One turn moves each row of this set onto another row. After a few examples, where does it send each row asked below?
z_591: [  6  10 -10  27 -13  -2   4 -25 -18  13  -3 -15   1  11 -12   6   4 -25
   5   1   5 -14  10 -12  -7 -21]
z_43: [ 16   7 -17  29 -18  -8  -1 -18 -16  15  11  -7   4  10   1  -7   9 -22
  -1 -17  15  -3   9   3  -2 -19]
z_631: [ 13  12  -1  18   4   5   1 -28  -6  20  -9 -13   1  19  -3   7  12  -5
  23  11   3  -1   1 -19  -4  -8]
z_67: [  1  -6 -18   6  -2  16  14  -6  19  10   9 -25   9  -6   8  13   8  -6
  -1   6  -6  11   1 -22  26 -31]
z_696: [  6   5 -16  12   0  -6  21 -14  -8  19   7  -9   9   4  11 -14  11 -12
   8 -10  28  11  -3  10 -11  -8]
z_944: [ 17   9  -8  32 -15   0  -5 -24 -17  17   2 -12   2  17  -7   7   9 -22
   7  -5   2 -10   8 -12   2 -15]
z_256: [  9  11 -21  20 -14 -12  -3 -23 -13   5   7  -6   0   8  -2 -10   6 -16
  -2 -11  16  -1  10  -1 -14 -25]
z_144: [  9   9  -1  21   1   8  12 -24 -11  25  -9 -19   4  16  -7   8  10 -15
  23  13   2  -7   0 -16  -4  -7]
z_374: [ -1  -6 -26   2  -9   8  10  -4  21   5  12 -19   6  -9  17   9   5  -2
  -7 -10   1  17  -5 -19  19 -32]
z_531: [  7   6  -4  12   8   7  21 -18  -6  27  -3 -14  10  12   7  -2  14  -9
  24   4  17   9  -9  -3  -6   1]
z_469: [ 10   7 -18  11  -1  -8   7 -19  -5  14   7  -4   5   7  11 -16  11  -4
   8 -11  27  14   0   7 -14 -14]
z_986: [ 12  10  -6  10  10   1  10 -21  -1  23  -2 -10   7  15   9  -4  14   2
  25   3  19  14  -7  -4  -8  -3]
z_437: [  5   7 -19  22 -14  -9   9 -21 -17  11   8 -10   5   3  -2  -9   5 -24
  -4 -13  18  -3   8   4 -13 -21]
z_362: [  0  -7 -21   1  -2  13  13  -6  22   9   9 -21   5  -5  18  13   6   0
  -1  -4   0  18  -8 -23  20 -28]
z_708: [ 16   6 -16  19  -7  -5   9 -13 -10  23  12  -4   8  10  12 -11  13 -11
   7 -16  25  12  -3  10  -2  -7]
z_391: [  0  -5 -18   3  -5  14   9  -8  21  10   7 -22   5  -2  13  18   6  -2
   0  -1  -8  11  -5 -29  21 -28]
z_836: [ -1  -7 -25   6 -13   8   6  -8  17   3  12 -20   2  -8  10  11   2  -7
 -11  -9  -4  11  -1 -23  18 -37]
z_676: [ 12  12 -10  24 -12  -3  -7 -28 -13   9  -4 -13  -1  16 -11   4   5 -17
   8   1   1 -11  11 -16  -9 -23]
z_701: [ -1  -4 -22   5 -10  11   7  -9  16   5   6 -23   2  -4   9  17   2  -6
  -5  -3 -10   8  -1 -29  19 -34]
z_900: [ 18   7  -4  18   2   4  12 -15  -5  30   5 -10   9  16  12  -2  16  -7
  22  -4  17  12  -6  -1   2   3]
z_300: [ 18   9   0  25  -3   9   3 -22 -10  28  -2 -14   6  22  -1  11  15 -13
  23   3   2  -3   1 -14   5  -4]
z_715: [  2  -7 -24   5  -5  11  16  -2  18   7  15 -23  12 -13  12   7   6  -6
  -8  -3   2  14   2 -14  23 -33]
z_446: [  0  -4 -22   9  -7  15  12  -8  16   7   9 -25   9  -8   5  14   5 -10
  -5   3  -8   8   4 -23  25 -35]
z_351: [  2  -6 -21   3  -1  14  18  -4  20  11  12 -22  11  -9  12   8   6  -4
  -2   2  -1  16  -2 -18  25 -30]
z_509: [  0  -5 -25   9  -8  10  13  -6  15   4  13 -24   8 -11   8   9   4 -11
  -9  -2  -4   9   5 -17  23 -39]

z_591 goes to z_531
z_67 goes to z_715
z_256 goes to z_631
Where do these go?
z_300 goes to z_708
z_701 goes to z_362

One turn moves each row of this set onto another row. After a few examples, where does it send each row asked below?
z_312: [ 13  15  18  15  17  -5  -4   7  -9  20  -7  -4 -10   5 -10  -9   3   9
   4 -13 -15 -10  -2   4  -1   3  -9  15   5  12  -6   4  -2   1  -9   4
  11   1   3   0  -3  -5 -16  -6  -7  23 -12 -18  13   9 -12   3   0  -1
   3   4  20  12  -6  -5   4  12   9  11 -20  -5   3]
z_454: [ -2 -11  -3  -1 -10   7  -2  -7  -9  -8 -21  -1 -17  -9 -13  -4  15  -2
  -8 -24 -22  -3   3  -7  -4  -6  10  11  -1  22  -6  -9   2  -6 -24  12
   6   3  -8  -4   5   3  -5  -7  -9  10  -3 -10   5  21   0  17  13  -7
   9   5  21   3   6   6  15   3   3  -1  -5  11  -8]
z_368: [  8 -12  -4  12   5   7  -3   0   5  28  -1  -4  -1   2  -1  -3  10   0
   7   7  -4   1  -5  18  -6  26  -2 -12   5  -7  -7  -7  -2  -5 -20   1
 -10   4  -8  -9   2 -19  -4   4 -16  26 -14   6   1  15   0   3   0  10
  -7   3   9  17 -11  -6 -23  20  -4   7   9 -10  -4]
z_471: [ -3  -7   0  19   4   5 -11  -4   7  17  -6   0   1   0  -2  -7  14   3
   8  13  -1  -2 -11  20  -9  22  -5 -12   1  -7  -3  -9   2  -9 -14   2
  -4   2  -3 -10   4 -22  -7   5  -9  21 -11   2   0  20  -3   1  -1   4
  -5  -1   5   6 -11  -8 -27  20   0   7   4  -8   6]
z_384: [ -6  -8  -5  -2  -8   0   3 -13 -11  -9 -23   1 -18  -7  -6  -6  10  -3
  -9 -27 -23  -7   3 -10   1   1   6   9   1  11  -3  -9  -3  -4 -24   7
   5   0 -11  -1   7   7  -2 -10  -9   8  -7  -2   2  25  -1  15   8  -3
  17  -5  14   3  10   1  13   3   9   8   2  11  -6]
z_330: [ -5  -9  -3  12  -2   3  -7  -6   6  24  -6  -5   0  -1  -4  -6   4  -7
   6  12  -7   2  -6  10  -8  19  -8 -11  11  -8   6  -6  -6  -1 -17   6
  -7   2  -2 -10   6 -16 -12   2 -11  24 -19   7   6  16   1   4  -1  -4
 -13  -3  11  13 -19   0 -26  20  -3   9   7 -12  -7]
z_88: [-15 -10  -4   1  -5   4   6 -17 -11  -4 -16   0 -17 -10  -7 -10  15  -6
 -16 -20 -25 -13   2  -6   5   5   5   9  -4  15  -5 -12   0   4 -22   0
  10  -3  -6   4   7   2   3  -4 -15  11  -8  -5   6  14  -5  11  12  -7
  14  -2  14   0  11   1  14   4   9   4  -3   9   0]
z_841: [  4  21  17  11  16  -4   1   9  -9  21  -9  -2 -17   6  -8   4   4   9
   4 -12 -18  -6  -4   8   6  14 -10   3   1  10   4   2  -7   2 -13  -2
   2   1  -5   2  -4   4 -16  -7 -15  18 -11 -19  19  19  -8  13  -2  -4
  13   5  16  13 -12  -3   4  10   6  12 -15  -4   1]
z_863: [ -8 -15  -7  -1  -1   5   3 -11 -10   5 -15  -3 -16  -5 -12  -5  12  -8
 -12 -27 -26  -9   9  -7   3  -1  11   9   0  13  -7 -11  -1   1 -30   8
   5   7  -6   3   2   4  -2  -2 -15  14  -7  -6   4  18   0  10  16   0
  15   2  22   3  11   9  16   3   7  -3  -4   9  -6]
z_482: [ 25   7 -13  12  -2  -6   0  -9   4   3   5  -4   4 -14   1  14  10   6
  23   0 -32  10   3  -3 -16 -12  14  13  -6   8  14 -13  -6  11 -24   1
   0  17   2  -2   1   8   3  -7 -14  11   1  13 -13 -13   8   1   0   2
  -1  20   7   8 -11   1  -7 -14  -4 -11  11  -3 -14]
z_222: [ 12  15 -17 -12   0   4  15   0  15   7  12 -10 -21  -7  11  -2  -3  -9
  -6  -7   0  12  -5  -5  -5  -6  13  15  11  -5  18  -1   3  11   6 -14
   2  15  13   4   3   0   8   3 -11  -8  -2   5  10 -16 -13  -7   9   3
  -2   5  -1 -21  -8  -8 -13 -20  -7  -2  17 -16 -10]
z_882: [  2   4  -6   2   2   8   2   0   5   5  17  -1 -20  -1  -6  -1   4 -12
  -3 -18   6  22  -7  -3   4   5  11   8   9  -2  13   6   0 -17  -6  13
 -17   4  -6 -13  10 -11  -1  11  -9 -11  20   8   5  -7 -12  -7  15  10
  -4  -5   0 -11 -16 -12   2 -27  12   1  14 -21  -5]
z_647: [ 10   1 -17 -10 -11   8   7   3  19   0  10  -5  -9   2  -6 -12  -6  -9
  -4 -26  13   7  -7  -5   6   0  18   7   4   0   6  11   4  -5  -7  10
  -6  10  -6  -9   0 -12  -5  15  -4   4   2   6  12 -20  -3   2  13   8
 -10  -3   4 -10  -7 -11 -12 -20  -4   1  16 -25  -3]
z_682: [ -8   8  -8   5   1   1  -3  -2   5   1  15  -2 -22   1  -7   0   6 -16
  -4 -15   8  18  -9   2   6   8   7   1   4  -6  14   6   7 -15  -6   8
 -19   4  -6 -10   5 -13  -1   9  -9 -12  19   4   6  -3 -13   2  13   7
   6  -5  -5 -19 -12 -12  -4 -28   9  -3  11 -21   4]
z_404: [ 10  -9  -4   8   0   4 -11  -2   1  24 -10   0   0  -2  -5   1   7   3
   2   6  -4  10 -12  10  -8  20  -1  -5  11  -6   1  -3  -6 -11 -17   8
  -6   6  -8 -15  -2 -19 -12  -5 -12  20 -14   6   0  27   4  -3  -1   5
 -16  -4   3  16  -6  -4 -21  22   1   8  13 -11  -5]
z_737: [ 13  20 -13   5   7   1  -1   6  14   2  16 -10 -24   2   3  11   5 -10
   1 -11   3  19   0   1 -12 -16  14  10   7   0  15   5  11  -5   2  -2
  -7  21   6   0  -1  -2  11  -6  -3 -14   5   3   0  -6 -13   2   3  10
   5  14  -4 -24  -7  -1 -10 -24  -6 -13   8  -9  -7]
z_580: [  9  20 -20  -5   2   1   9   3  20   2  12 -11 -20   2   4   9  -3 -10
  -5 -14   1  15  -3  -5  -2 -11  16   8   9  -3  22   5   2   2   1  -7
  -4  24   5   5  -3   5   8  -6  -5  -9  -8   6   6  -7  -8   0   1   6
   1  10  -7 -20  -3   1 -14 -22 -10  -9  16 -13 -10]
z_703: [ 17   7 -11  12  -8  -8  -2 -17   5  -5   4  -5   5 -19   2   4  15   6
  16  10 -28   2  -5   2 -14  -6  10  14 -12  11  11 -16   3  18 -16  -9
  10  10   8   1   0   1   6  -3 -14  13  -2   6  -9 -22   4   4   2  -8
  -4  20   0   0  -6  -5 -12 -12  -8 -11   6  -6  -3]
z_947: [ -3 -10   0  15   1   4 -13  -7  -2  27  -2  -2   0  -6  -5  -5  12  -3
  -3  16  -4   6 -12  14 -10  21  -7  -5   8  -2   2  -5   0  -4 -12   4
  -2  -1  -3 -12   3 -25  -5   1 -15  21 -12   5   1  15  -4  -4   2  -4
 -17  -3   5  11 -10  -5 -20  23   2   7   6 -12  -1]
z_422: [  9  16  19  18  19  -3  -3   6  -6  15  -8  -3 -11   8 -13  -2   3  10
   6 -14 -18  -7  -4   3   3   5 -10  12   5  13  -1   3  -7  -6  -8   5
   5   5  -1   0   0   2 -16 -10  -5  21 -14 -19  13  14 -11   6  -6  -4
   3   8  18  13  -8  -1   4   8   7  11 -20  -4   1]
z_179: [ 25   9 -17   3 -12 -18 -10 -16   6  -7  -9  -4   3 -17   2   5   8   7
  20   4 -28   5  -8  -4 -14  -9  10  19  -3  -1  12 -15   1  11 -17  -5
   9  15  10  -2  -6   4  -7 -10  -7   9  -1   6 -12  -3   7   2   4  -4
   2  15  -1  -3  -1  -6 -21 -15  -5 -10  11  -8  -3]
z_702: [ 21  19 -15  -5   6   3   7   6  13   9  15 -14 -26   0   9   6   3 -11
  -6 -11   4  19  -1   2  -6  -9  18  13   6  -2   6   3   9   5  -4  -9
  -2  16   8   1  -7  -4  11  -4 -11 -10   1   4   2 -16 -11  -2  11  15
  -2  13  -7 -19   0  -5  -8 -18  -5 -14  13 -13 -11]
z_883: [ 15  10  11   9  13  -8  -5   5 -11  24  -7  -2  -7   3 -14  -9   0  10
  -1 -16 -16 -12  -5  -2   1   4  -9  19   8  11   0   5  -1   1  -3   2
  11   7   3   1  -6  -4 -16  -7  -7  27 -15 -17  14  12  -9   1  -3  -7
   4   2  22  14  -1  -4   1  10   5  14 -17  -8   3]
z_795: [ 12  17  -9  -2   5   5   4   3  10   6  15 -10 -24  -8   9   1   7  -8
  -1  -2   2  17  -4   1 -14 -12  12  17   8   0  13  -2  12   3   8  -9
   1  12  15  -1   5  -7  11   3 -10 -14  11   2   3 -15 -18  -7  13   5
   0   8   1 -24 -11 -10  -7 -21  -2  -8   8 -12  -8]
z_757: [  2 -13  -3  20   9   7 -15   1   1  33   4  -2   2   2  -9   2  14  -2
   5   7  -5   5  -3  14 -13  14  -2  -8   8  -4   1  -5   1 -11 -18  11
  -9   9  -5 -11   1 -22  -5   4 -14  23 -10   6  -3  21   0  -5   0   7
  -7   2  13  13 -10   1 -18  20   1   2   3  -8  -3]
z_60: [ 18  11 -16  -6   3   2   4   0  11   5  13 -10 -22  -3   1   5  -1  -9
  -7 -10   0  22  -9  -8  -7 -11  14  21  16   0  18   2   5  -3  10  -5
  -3  22  10  -1   1  -1   8  -8  -4 -10   1   3   2  -7 -14  -8   5   2
  -9  11  -5 -19  -2  -4 -10 -25  -5  -7  12 -15 -10]
z_913: [  5  17  19  13  18  -1   3   7  -7  17 -10  -1 -13   4 -10  -1   2  12
   7  -9 -20  -7  -6   5   3  10 -11   9   5  12   5  -1 -10  -1  -7   1
   4   2  -1   0   4   4 -18  -5 -10  18 -10 -20  18  17 -10   6  -3  -6
   7   4  20  13 -15  -4   4   8   7  15 -17  -4   0]
z_378: [ -5 -13  -4   4  -4   6   7  -7 -11  -3 -13   0 -18  -5  -5  -5  14  -1
  -5 -27 -23 -10  10  -5  -3   1   8   5  -3  16  -8 -10   3  -3 -24   6
   0   0 -12   1  11   6   6  -1 -12  12  -3  -3   1  16  -3  18   8   1
  22   2  24   6   4   1  15   2   4   7  -3  13  -6]
z_911: [ -1 -17  -3  -1  -6   7   3 -11 -11  -6 -18  -2 -20  -8  -8 -11  18  -1
  -9 -21 -22 -11   0  -2   0   5   8  11  -3  18 -17 -15   5  -3 -22   2
   5   0  -4   0   7   0   1  -2 -11  12  -1 -13   3  14  -5  16  15  -3
  14   8  20   2  11  -2  11   1   2   0  -8   9  -1]
z_309: [ 18  11 -11  13   3  -8   3 -16  -3   0   5   2  -1 -18   6  14  18  12
  15   7 -32   9  -6   5  -8   6  12  10 -12   4  12 -19  -1  10 -18 -14
   1  10  -1   2   0   4  11  -8 -21   4   7   9 -16  -6   2  -3   0   4
   9  17  -9   1  -1 -11  -6 -15   2  -6  13  -2   1]
z_870: [ -8   8 -18  -7 -10  -1  -4   4  16   3   9  -5 -14   0  -7  -7  -1 -17
  -4 -20  12   5  -6  -2   5   0  11  -1   3  -9  18   9  10  -3  -8   8
 -10  10  -1  -6  -2 -10 -10  19  -8  -2   9   3  12  -6  -3   6  17   4
  10 -10   6 -22 -12  -7 -16 -24  -1  -5  12 -24   4]
z_525: [ -4 -17  -6  -5  -7  -2   1 -17 -12  -3 -21  -5 -21  -8 -10 -13   9 -11
  -9 -23 -27  -8   3 -12   2   2   2  14   7   9 -11 -13   0  -1 -24   6
   2   1   0   0   7   4  -6  -8  -8  13  -6  -8   3  18  -6  15  15  -6
  11   1  22   2   8   3   8  -1   7   2  -6   5  -8]
z_596: [  9  17   9   2  11  -9  -1   9 -14  30  -8  -2 -12   0  -9  -2   1   9
  -4 -14 -17 -11  -5   2   3  12 -10  10   5   8   4   3  -2  10  -7  -6
   8   2  -1   3 -11  -2 -15  -3 -19  24 -13 -17  19  17  -7   8   2  -6
  14   0  20  13  -4  -5   1  12   3  14 -12  -8   3]
z_448: [  6   6 -16  10  -3 -21  -7 -22  -4   8   6  -5  -1 -20   1   7  12  -6
  13  10 -36   2  -2  -3 -11  -1   2  13  -2  -5  19 -19   3  19 -17 -12
   1  12  13   5  -3   4   4  -5 -20  10   3   9 -12  -7   1   0   5  -8
  11  13   2  -5  -7  -4 -15 -18   0 -11   6 -10  -1]
z_855: [ 14  14   9   7  12 -11  -6   8 -13  29  -6  -4 -10   5 -13  -3   1   7
  -5 -18 -15 -11  -3   2   3   7  -8  12   6   9  -1   6   1   5  -9  -1
   8   6  -2   3 -14  -5 -14  -9 -13  27 -17 -17  14  13  -6   9  -2  -4
   9   3  18  14   3  -2   1  11   4  10 -16  -9   3]
z_974: [ 12  12 -16   9  -1 -14  -8 -15  -3   6  -1   0   3 -18  -2  20  13   4
  13   5 -35  14  -5  -3 -10  -6  11  13  -5   1  27 -15  -5  12 -22  -5
   3  17   4   0  -7   7  -1 -10 -21   2   4  11 -13   4   8  -8   4  -3
   7  11  -6  -2  -2   1  -7 -14   4 -12  14  -5  -4]
z_926: [ 22   9  -9   9  -5 -16   3 -19  -3  -4   1  -3  -4 -19   9   9   8   2
  21   6 -35  11  -2  -6 -12   1   3  16   1  -1  14 -16  -6  11 -17  -7
  -2   6   4  -2   6   9   5 -15 -13   5   3  16 -14  -9   0   3  -3  -2
   1  13  -2   6 -12 -10 -10 -17   2   1  15  -6 -12]
z_722: [  2 -11  -2  15   2  -3 -16  -5   3  22  -8  -1  -1   0  -4  -5   7  -3
  10   9  -6   4  -8  10 -12  16  -9  -5  14 -13   2  -6  -1 -14 -13  11
  -9   5  -1 -13   6 -18 -13  -2  -6  20 -10   7  -3  29  -3  -2  -2   2
  -6  -4  11   9 -13  -4 -27  16   3  10   6 -10  -3]
z_332: [  6  25 -12  -1   3   4   9   8  19   1  12 -10 -23  -1  13   4   3  -7
   1  -7   5  11   0   4  -8 -11  15   5   0  -4  16   2  10   8   0 -11
   0  14   9   4   0  -2  11   5  -9 -13   2   5   7 -13 -11   1   8  11
  10   6  -4 -26 -11  -7 -12 -17  -6  -9  13  -9  -5]
z_794: [ 24   3 -21   7  -1 -15  -5 -12   3   7   3  -4   2 -12   1   9  13   5
  21   0 -31  -1   0   2 -11  -4  13  12  -7  -4   8 -18   6  12 -22 -10
   0  20   9   4  -7   4   1  -3 -16  12   5   6 -16  -4   6   1   5   7
  16  20   6  -3   1  -5 -17 -19  -6 -15   7  -6   1]
z_780: [-11 -14   0   3 -11   3   2 -13 -13  -7 -15  -3 -19 -10  -8  -9  14  -7
  -9 -19 -24  -9   5  -9  -5  -1   1  10   2  20  -3 -10   3   0 -18   7
   4  -4  -7  -1  13   4   3  -5  -9  12  -5  -4   5  12  -6  22   9 -13
  11   1  24   4  -1   3  13   2   4   7  -6  10  -9]
z_571: [  0   4 -20  -6 -12   1   1   1  19   1  13  -7 -13   5  -6 -10  -3 -16
  -5 -24  14   2  -5  -1   7   3  13   0   1  -5   7  12  10  -3  -9   7
 -11  11  -5  -4  -3 -11  -4  15  -4   5   0   4  12 -18  -3  11  11   5
   1  -3   3 -16  -7  -8 -18 -23  -6  -4  12 -26   3]
z_456: [  6   1  -7   4   1  12   6  -2   8   3  21  -4 -16   3  -9  -3   2 -13
  -7 -20   8  20  -7  -3   7   5  14   9   6   5   7   9   1 -14  -6  13
 -15   6  -9 -11   9 -12   4   8  -7  -4  10   8   6 -20 -11  -3   9   8
 -16   1  -3  -6 -11 -10   2 -24   6   0  13 -22  -6]
z_910: [  6  17 -14  -3   1   2   7   1  17  -3  10  -6 -20  -4   7   3  -2  -6
   2  -6   0  13  -7  -5 -10 -11  10  14  11  -4  25  -1   6  -2  12  -8
  -4  20  10   2   9   3   7   1  -2 -13   4   4   5  -3 -16  -3   1  -1
   6   5   1 -26 -12  -7 -15 -25  -8  -2  12 -11  -6]
z_654: [  9   6  -9  -4  -9   8   5   0  13  -1  13  -7 -15   1  -5 -10  -2 -14
  -7 -21  13  16  -6  -3   5   2  15   9   5   2   2  12   2  -6  -9  12
  -6   2  -5 -13   3 -14  -2   8  -5  -1   5   8  10 -26  -7   1  14   7
 -19  -3  -2  -7 -11 -11  -4 -18   4   1  16 -25  -7]
z_96: [-11   5 -16  -1  -3   3  -4   2  11   4  14   0 -14   2 -11   0   4 -12
  -6 -18   9  10 -10   1   7   5  11  -1   2  -5  22   6   9 -13  -4   7
 -16  14  -5  -6   2 -10  -4  17 -10  -6  15   1  10   2  -7   1  13   3
  11  -5   0 -23  -9  -8 -10 -29   2  -5  11 -21   8]
z_545: [  6  17   9   4  13  -7   1   7 -12  24  -9  -1 -13   4 -12   5   0  10
  -1 -14 -18  -7  -8   2   7  15 -10   6   6  10   9   3  -7   4  -8  -4
   1   6  -5   3  -8   4 -16  -8 -16  23 -15 -19  19  22  -7  11  -5  -8
  13   3  17  15  -6  -2   1   7   2  14 -12  -7   3]
z_605: [ -3  -5  -4  16   3   9 -12   1  11  22  -8   0   5   3  -8   3   9   3
   7   7  -3   3  -8  15  -8  13   1 -13   3  -3   7  -4  -5  -9 -21  10
  -4  10  -7 -12   0 -17 -13   4 -10  21 -17   3   4  25   6  -1  -1   3
 -11   0   7  10 -11   4 -23  22  -4   1   8  -8  -2]

z_96 goes to z_870
z_910 goes to z_332
Where do these go?
z_947 goes to z_757
z_703 goes to z_482
z_883 goes to z_312
z_780 goes to z_378

